[-2.02  0.23 -3.44 -2.46 -1.02  3.95 -2.91] : D
[ 1.96 -0.54 -0.91 -2.72  1.14  0.73 -2.75] : X
[-0.20 -0.72 -2.39 -8.76  0.69 -2.02  2.71] : S
[ 1.46  0.52  1.38  1.04 -2.12 -3.54  5.12] : Z
[ 0.59  2.21 -1.17  1.98 -1.89 -0.21  2.40] : V
[-2.54  1.55  0.78  3.85 -1.63 -2.54 -1.64] : N
[-8.14  2.17  1.18 -4.17 -1.50  1.54  1.13] : U
[ 3.83  2.49 -1.82 -2.24  0.21 -4.28  3.33] : J
[ 0.69 -2.27 -3.09  2.02 -6.15 -2.94  1.06] : G
[-2.58 -1.81 -1.61 -2.91 -4.84 -1.06 -2.91] : H
gone N: [ 3.85  0.78 -2.54 -2.54 -1.63  1.55]	[-1.64]
asked: [ 3.83  2.49 -1.82 -2.24  0.21 -4.28  3.33]	J
shift +1: [-1.06]	[-1.05]
dup N: 	[-2.54]
dup H: 	[-2.91]
asked: [ 1.96 -0.54 -0.91 -2.72  1.14  0.73 -2.75]	X
shift +1: [-3.09]	[-3.08]

[-6.61  7.08  7.02 -6.90 -7.91 -9.41 -6.76] = lekod
[ 6.82 -5.50 -5.46  7.14  8.14  9.59  6.98] = pemif
[ 4.34 -3.14 -3.11  4.50  5.14  6.03  4.43] = gokib
[ 3.48 -2.36 -2.34  3.63  4.16  4.85  3.56] = vapus
[ 6.84 -5.50 -5.47  7.13  8.15  9.60  7.00] = Kadun
[-4.11  4.73  4.68 -4.26 -4.90 -5.86 -4.20] = Tibi
[ 2.65 -1.57 -1.57  2.75  3.14  3.66  2.71] = Bevu
[ 1.78 -0.78 -0.77  1.88  2.13  2.46  1.82] = Bekos
[-1.56  2.36  2.34 -1.64 -1.87 -2.28 -1.59] = zup
[-6.86  6.28  6.23 -6.86 -6.86 -8.21 -5.89] = Kulu
[-4.90  5.51  5.47 -5.15 -5.89 -7.04 -5.02] = Sov
[ 0.97 -0.01 -0.01  1.00  1.16  1.28  0.99] = Romev
dup Kulu: 	[-6.86]
shift +1: [-1.57]	[-1.56]
shift -1: [4.16]	[4.15]

[ 3.81 -3.64 -4.16  3.81 -3.55  3.75  3.82  4.02 -3.82  3.69  3.85  3.58
  3.75  4.08  4.09  3.85 -3.67 -3.72  3.81  3.82  4.15 -3.84 -3.51  3.81
  4.09 -3.43  4.08  4.03 -4.29] -> nup
[0.65 0.10 0.12 0.08 0.10 0.62 0.63 0.67 0.09 0.61 0.64 0.59 0.62 0.68
 0.67 0.64 0.12 0.09 0.12 0.63 0.69 0.11 0.12 0.63 0.68 0.12 0.67 0.66
 0.09] -> fup
[-0.66  1.60  1.80 -0.62  1.54 -0.62 -0.63 -0.66  1.61 -0.61 -0.63 -0.58
 -0.61 -0.67 -0.66 -0.63  1.63  1.62  1.66 -0.63 -0.67  1.70  1.56 -0.62
 -0.67  1.50 -0.66 -0.66  1.81] -> rurod
[ 3.30 -2.88 -3.27 -3.95 -2.81  3.12  3.16  3.34 -3.01  3.06  3.20  2.97
  3.12  3.39  3.40  3.20 -2.90 -2.93  6.42 -4.44 -4.83  6.43  5.91 -4.43
 -4.76  5.75 -4.74 -4.68  7.07] -> tasi
[-3.31  4.56  5.21  6.13  4.49 -3.12 -3.16 -3.34  4.75 -3.31 -3.19 -2.96
 -3.12 -3.40 -3.40 -3.19  4.67  4.67  4.80 -3.17 -3.45  4.83  4.43 -3.17
 -3.39  4.34 -3.38 -3.35  5.34] -> davo
[ 3.30 -2.88 -3.27 -3.95 -2.81  3.12  3.16  3.34 -3.01  3.06  3.20  2.97
  3.12  3.39  3.40  3.20 -2.90 -2.93 -3.02  3.16  3.45 -3.03 -2.75  3.16
  3.40 -2.69  3.37  3.34 -3.40] -> bodog
[ 3.97 -3.64 -4.14 -4.96 -3.52  3.74  3.81  4.00 -3.79  3.68  3.84  3.57
  3.75  4.07  4.08  3.84 -3.65 -3.69 -3.85  3.81  4.14 -3.81 -3.48  3.80
  4.09 -3.41  4.07  4.02 -4.27] -> zolu
[ 3.97 -3.63  3.56 -4.96 -3.53  3.74  3.81  4.00 -3.79  3.68  3.84  3.56
  3.74  4.07  4.08  3.84 -3.65 -3.69 -3.83  3.80  4.14 -3.82 -3.48  3.56
  4.08 -3.40  4.06  4.01 -4.27] -> Gib
[-0.01  0.84  0.97  1.10  0.85 -0.01  0.00 -0.01  0.88  0.00  0.00  0.00
  0.00 -0.01 -0.01  0.00  0.89  0.87  0.88  0.00 -0.01  0.91  0.85 -0.01
  0.00  0.82  0.00 -0.01  0.98] -> Vos
[-3.97  5.32  6.06  7.14  5.21 -3.75 -3.80 -4.01  5.52 -3.68 -3.84 -3.56
 -3.75 -4.08 -4.09 -3.84  5.42  5.44  5.60 -3.80 -4.14  5.63  5.17 -3.80
 -4.08  5.03 -4.06 -4.02  6.21] -> Sir
gone Gib: [-3.63  4.08  3.68  4.06 -3.53  3.74 -3.65  3.84  3.74 -4.96 -4.27  3.56
 -3.79  3.80 -3.48  4.01  3.56  3.81 -3.83  4.07 -3.82 -3.69  3.97  3.84
  4.00  3.56  4.14  4.08]	[-3.40]
asked: [-3.31  4.56  5.21  6.13  4.49 -3.12 -3.16 -3.34  4.75 -3.31 -3.19 -2.96
 -3.12 -3.40 -3.40 -3.19  4.67  4.67  4.80 -3.17 -3.45  4.83  4.43 -3.17
 -3.39  4.34 -3.38 -3.35  5.34]	davo
asked: [ 3.30 -2.88 -3.27 -3.95 -2.81  3.12  3.16  3.34 -3.01  3.06  3.20  2.97
  3.12  3.39  3.40  3.20 -2.90 -2.93  6.42 -4.44 -4.83  6.43  5.91 -4.43
 -4.76  5.75 -4.74 -4.68  7.07]	tasi
asked: [ 3.97 -3.63  3.56 -4.96 -3.53  3.74  3.81  4.00 -3.79  3.68  3.84  3.56
  3.74  4.07  4.08  3.84 -3.65 -3.69 -3.83  3.80  4.14 -3.82 -3.48  3.56
  4.08 -3.40  4.06  4.01 -4.27]	Gib
asked: [0.65 0.10 0.12 0.08 0.10 0.62 0.63 0.67 0.09 0.61 0.64 0.59 0.62 0.68
 0.67 0.64 0.12 0.09 0.12 0.63 0.69 0.11 0.12 0.63 0.68 0.12 0.67 0.66
 0.09]	fup
shift -1: [ 0.00 -0.01]	[-0.01 -0.02]
asked: [-3.97  5.32  6.06  7.14  5.21 -3.75 -3.80 -4.01  5.52 -3.68 -3.84 -3.56
 -3.75 -4.08 -4.09 -3.84  5.42  5.44  5.60 -3.80 -4.14  5.63  5.17 -3.80
 -4.08  5.03 -4.06 -4.02  6.21]	Sir

[-4.71 -4.71 -5.37 -3.73  3.84  4.10  3.86 -3.86  3.89  3.92  3.69  3.64
  4.08  3.93  3.99 -4.29 -4.36 -5.26  3.93  3.71 -4.44 -4.54  4.03  3.98
 -3.88  4.36  3.54 -4.72  3.63  3.55  4.15] -> Fuzaf
[-6.42 -6.22 -8.22 -5.63  5.45  5.18  5.60 -5.27  5.08  5.61  5.45  5.27
  5.93  5.34  5.30  5.45 -5.98 -5.52  5.24  5.90 -6.39 -5.94  5.38  5.50
 -4.80  5.64  5.19 -6.60  4.82  4.85  5.93] -> Leke
[-2.32  3.38  3.73  3.21 -2.63 -2.77 -2.71  2.95 -2.51 -2.60 -2.56 -2.34
 -2.64 -2.73 -2.88  3.59  3.88  3.54 -2.70 -2.33  3.90  3.15 -2.61 -2.70
  2.76  3.58  3.39  3.57 -2.52 -2.33 -2.61] -> gegom
gone gegom: [-2.70  3.21 -2.63 -2.51  2.76  3.73 -2.70 -2.33 -2.64  3.90  3.88 -2.56
 -2.34 -2.71 -2.52  3.15 -2.33  3.39 -2.60  2.95  3.59 -2.61 -2.77 -2.32
 -2.73  3.54 -2.88  3.57  3.58 -2.61]	[3.38]
gone gegom: [ 3.21  3.38  3.58  2.76 -2.51 -2.33 -2.61  2.95 -2.71 -2.33 -2.73 -2.32
 -2.61  3.39 -2.70 -2.88 -2.70 -2.64 -2.77 -2.52 -2.60  3.90  3.15  3.73
 -2.34 -2.56  3.54 -2.63  3.57  3.88]	[3.59]
asked: [-4.71 -4.71 -5.37 -3.73  3.84  4.10  3.86 -3.86  3.89  3.92  3.69  3.64
  4.08  3.93  3.99 -4.29 -4.36 -5.26  3.93  3.71 -4.44 -4.54  4.03  3.98
 -3.88  4.36  3.54 -4.72  3.63  3.55  4.15]	Fuzaf
asked: [-6.42 -6.22 -8.22 -5.63  5.45  5.18  5.60 -5.27  5.08  5.61  5.45  5.27
  5.93  5.34  5.30  5.45 -5.98 -5.52  5.24  5.90 -6.39 -5.94  5.38  5.50
 -4.80  5.64  5.19 -6.60  4.82  4.85  5.93]	Leke
gone gegom: [-2.70  3.15  3.58 -2.32 -2.60  3.39 -2.51 -2.64  3.73 -2.61  3.59 -2.88
 -2.34  3.57  2.76  3.21 -2.52 -2.63 -2.61 -2.33 -2.33 -2.56  3.90 -2.71
 -2.73  2.95 -2.77 -2.70  3.54  3.88]	[3.38]

[ 3.49 -1.78  3.69  5.27 -3.25  4.07  2.90]  Zil
[ 4.56 -2.33  4.82  6.87 -4.25  5.30  3.78]  sigu
[-6.28 -5.20 -6.63 -9.43  5.83 -7.28 -5.19]  kiv
[ 3.20 -1.64  3.39  4.83 -2.98  3.73  2.65]  boli
[ 6.12 -3.11  6.46  9.19 -5.68  7.09 -5.69]  bomum
[-6.34  2.15 -4.46 -6.35  3.92 -4.90 -3.49]  Vuv
[ 5.08  7.65  5.37  7.64 -4.72  5.90  4.21]  kul
[ 3.28 -1.67  3.47  4.95 -3.05  3.82  2.72]  vun
asked: [ 3.49 -1.78  3.69  5.27 -3.25  4.07  2.90]	Zil
gone Vuv: [-4.46  3.92  2.15 -3.49 -6.34 -4.90]	[-6.35]
gone kiv: [-5.20 -9.43 -7.28  5.83 -6.28 -6.63]	[-5.19]
shift -1: [3.69 5.27]	[3.68 5.26]
gone bomum: [ 7.09 -3.11  6.46  9.19  6.12 -5.69]	[-5.68]
gone kul: [-4.72  5.08  7.65  5.37  4.21  5.90]	[7.64]

